One turning vector, and how many ticks it has turned:
The counts run from 0 to 219.
[  8   4  14 -26  -7  -5   0  32 -18  -4  13   1 -22 -14  -1   1  -9  10
   6   0  13  -4  -2  -9  -1  23  -2  35   3 -20   1  21   4  35  23   4
  -8   0   7  15 -20  -9  -2 -19  10   9  24  -2  -9  -5  16  -6 -14   7
   2   2] -> 18
[-16  12  -8  -1 -20   2  -3  13 -37  -3   6   0   9  18   7  11  -2  10
   5  24  23  -5 -17 -20  19  19  29  10  27  -6  -1   6  -4  13  -8   6
   3   9   2  -4   2   2   1   2  22 -10  11  -1  -5 -16 -27  14  23  11
 -26  10] -> 70
[  2  22  -9 -18  -6 -13 -17  18 -18   5  -3  -7   5 -14   1  -2   8  16
 -18  12  33 -13  -2   1  10  24  11  17  19 -18  11  -3  -6  11  14   6
  -3  -1   0   3  10  10  11 -14  25   1  29  -8 -43  -8   8  -7  -9 -10
  -9  -8] -> 56
[ -6  14   4 -25 -24 -13   2   7 -21   5   0   9 -24   5  10   8 -12 -13
   2  34  -8   0 -16 -35  16 -15  11  14  13 -15   5  19 -14  23  19   3
   4  20  -3   9 -12 -21  -6  -7   5  -6  21  11 -11  -3   8   8 -12   1
  -7   1] -> 162
[  8 -13  -7 -10  -8 -13   5  20 -19   8  -8  -7   1  16   3  12 -26  18
  11   6   8  -9 -22 -24  15  12   5  21  16 -11   0   3  -5  10  22  -8
  -3  31  16 -12 -32   4 -11  -4 -11 -18  12   8 -17  -8   7  14  22  17
   5  -8] -> 104
[  4  11 -12 -20   5   2   0  21 -40  14   1 -11   0   0   1   0 -20  -9
  -4  10  22  -2  -2 -24  21   7   1  24  -2 -17  10   4   1  10   5  -5
   6  26   5 -11 -10  -5 -13  -4   2  -5  29  -1 -13 -14  35   1  22  17
   4  -9] -> 179
[  5  -8  -2 -18 -13 -10   1  14 -28  -3  -6  -4  12  13  -5  -8 -32  21
   1  -5  20  -4 -19 -26  28  20   5   4   2 -14 -10   7  -6  13  20   9
 -11  22   2 -11 -11  -4 -14   4 -15 -23  27  -3 -10   1  -2  24  10  -3
  -5  -7] -> 106
[ -1  -8  -1 -14  -8  -5  -5  16 -33  -9  -1  -6   8  16  -9   7 -30  29
  -1   5   4  -6 -22 -25  27  18  -1  -4  10  -7  -8   0 -10  23  15   5
 -13  24  15   0 -13  -5 -17   4 -14 -21  24   6  -7  -6 -16  13  12   1
  -9   4] -> 107
[-13   6   7 -34 -13  15 -15  24 -13  -6   1  17 -19  10  11  -3 -23  11
  18  24  18 -16 -15 -20  -5  -1   7   9  14 -24  -1  20   4  14   1   7
 -12  14   5  19  -6 -20  -2 -15  18  11   4 -11 -21 -15   4  -8 -17   3
 -20 -14] -> 150
[-31  12 -12 -26  -2   4  -3  27 -28  -2  12  18   0   5  -2  19   1  12
  11  28  20  -5  -6   1   0  17  19   6  21 -14   9  22   2  26   7   6
 -12   7   9   5  -8   0   7  -7  10  -9   1 -12 -10  -7  -4   9   1   8
 -26   4] -> 75
[  6   1  11  -9  -9  -6 -14  15 -25 -10   6  -6  -4  -8   7  -4  -8  29
   1  17  35 -14   2   0  19  28  15  -1  10   2   1   1 -16   9  15   8
 -29   0 -14  14  -3   1  12 -10   3   3  20   8 -26 -11   3  -1 -30 -15
  -9   4] -> 131
[  0   6  17 -26   1  -4   6  24 -11  -6  12   4 -16  -6  -1 -10  -4  20
   5  -3  26  -7   2  -8  10  28   2  30  -1 -19   3  17  -3  33  26   7
 -18 -12  -1  15  -9  -5   0 -13   5   4  31 -10 -17  -5  21  -1 -17   4
   1  -1] -> 19
[ -7  -2   6 -27  13   0   1  20 -46  -3   7   6 -14  -2   1  11  -9 -20
  16  18  17   5   1 -21  22   0  13  21  -1   3  18   8  -4  19   3  -5
  -9  20  -2   7 -27  -9 -13  -3  -5   2  16   4   3 -16  20   4   2  26
  -4  10] -> 9
[-13   1   6 -29 -19 -27   4   3 -18   6  -6   3   1   3   1   8   1  -7
  18  -2  23   1   0  -7  25   1  -1  14  11  -9  25  19  -7  20  10   7
 -19  12 -11   9 -21  -3 -18 -20   9 -19  18  -8  -8  17   8  34  -8  15
 -11   0] -> 85
[  8  -8   4 -12  -2  -9  -9  13 -14  -4  -1  -6   6   7  16  -4  -9  25
   6  15  43 -17  -2   1  17  23  25  19  14  -2  10 -14 -11  -5   6  -4
 -28  -4 -22   7  -7  13   3 -13   8  10   9  -1 -33 -24  15  -5 -11  -4
  -4  -4] -> 135
[ -7 -10  -1 -26 -24  -5  -5  11 -37 -19   1  15  -6  -2  29   6 -23   2
  16  16  29  -6  -3 -24  26   4   6   4   7 -10  -4  -8  -4  15   3 -18
 -13  19  -9   1  -1   2   7 -17  11   0  10  -2  -9 -26  17   4   1   5
  -8 -19] -> 142
[-33  11 -11 -26  -8   3  -4  17 -25  -7   7  12  16  22  -1  19   1  19
  16  20  22  -5  -5  -2   5  24  16   9  24 -11   6  17  -4  29   5  14
 -10  -3   1   5  -3  -1   3 -13  16 -10  18 -11  -6 -11 -12  17   4   8
 -23  12] -> 74
[  6 -13   4  -6  -5   3 -10  21 -23 -12   1   0 -10   3  19   6 -19   7
  18  32  30 -10 -13 -11  11  13  32  15  17  -2  -1  -5  -9  -7   4 -14
 -18  20 -17   3 -29   1  -1 -14   9   6  -2  -5 -18 -28  14  -6  -7  12
   2  -6] -> 137
[ -6  -3  11 -30   5  -1  -1   4 -29  -6  -4  -1   4  23  -1   0  -6  -6
  11   9  27  -2  18  -5  25   7  13  21   2   4  18   6  -4  14   5   7
 -22   0 -26  -2 -21 -12 -14 -11  -4   5  28 -12  -5 -11  32  19  -8  14
   0  10] -> 7
[  2   4  -4 -26  -5 -13   7  36  -8   5  19  -7 -15   7 -10  16 -12  24
  22  20   4 -12 -17  -3  -4  21   9  17   9 -12   6  14 -13   4  28   3
 -14  21  10   9 -28   7  -5 -13  -3 -16  11  -4 -16  14  12   5 -12   4
   5  -5] -> 96
[  6  19   4 -23   6   2  -1  20 -25  16   7  -4   0   5 -19 -15  -5  19
  -8  -1  26  -7  -3  -5   6  33   0  16   9 -16  16   9  18  34   4  21
  -3  -6  16  15  -6  -8  -8  -2   3   5  23  -8 -21   7  29  -1  -3  15
 -11  -5] -> 188
[  4   9  -6  -6 -13 -15 -23   2 -33   0 -16  -2   4  -8   4  23   3  -6
 -23  21   8  -3 -16  -8  12   4   4   4  29 -25   5   5 -12  32  21   0
   9  22   1  -3 -27  -8  -8 -11  15  -4  32  -1 -21 -17  -8  -6  -6  17
  -5   3] -> 50
[ -5   1   9 -25  11   4 -14   6 -10  12   1   7   6  18  -5  -4 -19  13
 -21  22  28  -4 -20  15   8  20   7  -4  10 -28   3  11  -4  25   4  18
 -16  16 -12   8  -6 -10 -19   8   5   2  12 -18 -11  -9  17   7 -22  -4
   3  -8] -> 40
[  6  -5   1 -10   8 -14 -23   4 -31  19 -17   4   4  -6   1  15 -10  -8
 -18  24  22   1 -20  -6  13   0   6   2  27 -20  17   0  -9   9   2   3
   9  36  -2   8 -26   3 -17   4   9   0  12   5 -20 -15   6  -8  -5  21
  -2   0] -> 46
[ -6  -3 -11 -21   2   8 -19  29  -7  18  -4  11  -3  14   2   6 -21  15
 -17  29   9   0 -23   7  -6  14  10  10  15 -35  -3  25   0  33  18  14
  -3  15   3  -4 -23  -2  -5   7   3   6   3  -8 -20 -24   7  -5  -2   2
  -4   1] -> 38
[ -3  -6   4 -17   4 -11  -8  20 -14   3   7   9  12  -4   1   5 -10  19
  -3  14  42  -5 -13  26  20  28  16   2   2 -22  16   7  -9  22  11   3
 -20   4 -21   5 -12  17  -4  -4  15  -1   7 -14 -12 -14  19  14 -15  -3
   7   0] -> 209
[  9  20   2 -24  10   9  -8  27 -30   7  15  -2 -10  -4 -19   0 -10  16
   2  10  14  -7  -8 -13  -3  23   2  14   8 -18   9  14  15  39   5  13
   5   6  24  12 -13  -8  -3   0   5   7  20  -3 -17   2  28 -11  -2  14
 -10   3] -> 187
[ 13   2   7  -9 -26 -18   0  16 -36  24  10   5 -10 -19   8  -3  -9  -3
 -13   9  26   3 -12  -7  25  30   1   7  16 -17  20  14  11  39   5   4
   1   3   0   9 -11   8  -4   3  19  -3   6   9 -16  -4  12  19  -1   5
  -3   5] -> 200
[ 15  -4  19 -11 -15   1  12  14  -5   4   3   6 -14   9  12 -20 -23   2
  -9   5  31   0 -26 -17  25  15  17  21   6 -25   4   4   0  23  18  -4
  -3  13  -6  -2 -21   3 -24   6  -2  -5  19 -12  -9 -12  26  14   0  10
   6 -20] -> 27
[  1  14  -3 -28  -6   7  -8  17 -33   3  -3  -8   3   5 -13  -9 -10  14
  -9  -8  22  -8   4 -17  14  21  -4  20   4 -23  -2  17  12  35   9  15
   1  -1  10  -8  -6 -17  -6 -11   3  -1  41 -13 -12  -4  18   6   8   6
 -12   2] -> 184
[ 14 -17   6  -7   9  -8 -11   0 -37   6 -11   2  -1   1  -4  12 -10   9
   6  25  16  -1  -7 -10  13   8   7 -10  31   5  16  -7  -4  22   9   2
 -13  20  -2  15 -37 -11 -15  -2 -14 -10   7  14 -25  -1   9   0 -14  20
 -12   0] -> 120
[ -5 -20  -2 -15 -17  -6 -12   6 -36 -23   2  10  -6   5  25  20 -22   7
  18  22  16  -4  -2 -18  19   6   7  10  21  -7  -7  -5  -3  22  10 -19
  -9  17  -7   6 -19  -2   4 -20   4   1   9   0  -1 -31  10   0   5  16
  -5 -13] -> 141
[ -7  -3  -5 -18  16 -21   9  28  -4  -2  13   1   8  17  -3   8 -10  22
  11  21  21  -7 -19  -8   9  17  15  15   6   5  13  -9 -22   2  24  -1
 -12  18   2  10 -20  16 -14  -2 -12 -20  19   3 -13   2  14   4  11  12
   8  -2] -> 99
[-10  26  -6 -36  -6  -7  -5  26 -13  20  18   2 -14  -2   7  -5 -16   3
  -8  30  14  -9  -8 -19  19  -1   7  18  -2 -14  12  18 -11   8  15  17
  -2   9  -1   7   9  -2   2   3   9   3  26  13 -28  -4  23  -2  -3 -21
   0   1] -> 167
[-10  -5  24 -13   2 -13  -6  17 -36   5   2  -8  -4   1   5  11  -5  -3
   4  -8  22   6   2 -29  27  14  -3  34   5   4  14   7  -6  23   1   8
  -7   2  -3  22 -19  -7 -11 -10   5   6  31  10  -6 -18   4   4  13  19
   2  24] -> 12
[ 11  18   2 -15 -20 -12 -18   1 -38   4  -4  -8   3 -20  -4   5   2   3
 -22  15  22  -3 -12  -4  29  10   5  -3  12 -23   6   7  -8  27  13   8
   1  12   1   4   2  -6  -3 -13  22  -3  40  -5 -18   1   4   2 -22  -3
  -8  -7] -> 52
[ -3  17  -6 -24   5  -1  -8  24 -12  22  13 -12 -13  23   9  17 -11  13
   5  31   3  -3 -16  -8  -7   5  12  37  12 -10   8  15 -11   5  14  15
  -5  13   1   1 -23  -3  -9  -8  12  11  16   9 -20  -9  24  -5  -4  -4
   9  13] -> 170
[-23   7  18 -34  -1   1 -10   6   1  -9   1  17  -4  31   8  -1 -11  21
   8  23  21  -8 -11  -7   4   6   7  17  16  -9   7   5  -5  20   8  15
 -19   0 -10  30  -8 -15 -10 -16   9  12  22 -14 -10 -11   3  -4 -21   4
 -23  -5] -> 152
[  5 -15   4  -8  -4 -23   6   9 -15   9  -3 -15   7  27   3   9 -20  18
   7   5  11  -4 -26 -23  18  19   6  23  20   3   7  -4 -16   2  12   2
  -6  26   4   1 -24  10 -22  -4 -10 -21  20   3 -11  -4  -6  15  23  12
   7   1] -> 103
[ 12 -13   5   4  -8 -11 -13   9 -32   6 -18  -1  -1 -12   6   6  -6   1
 -11  19  18  -5  -6 -25  21  10  10   3  28   3   9   1  -9   9   6   1
 -11   8   1   6 -27  -1   2   2 -12 -11  14  27 -39 -18  -6  -2   0   9
 -10  15] -> 124
[  0 -13   7 -17  -8 -21 -12  11 -13  18  -4   0  10   5  11   7 -16   6
  -1  -2  39  -3 -17  13  28  19   3  17  12 -18  19  -9  -8   8   2  -1
  -7  21 -20   7 -16  21 -22 -13  25   1   6 -14 -12 -16   9  11  -2   7
  10 -16] -> 213
[ 16  27  -5 -16 -14  -6  -4   3 -15   3   3 -10   0  14   2  -3   6  18
   1  22  30 -16 -15   7   1  24  26  18  26 -19  11  -8  -1   1   4  -2
  -6   3  -6  -6  -9   9  -4 -17  25   5  14 -20 -25   4  13   2 -19   3
  -4 -22] -> 60
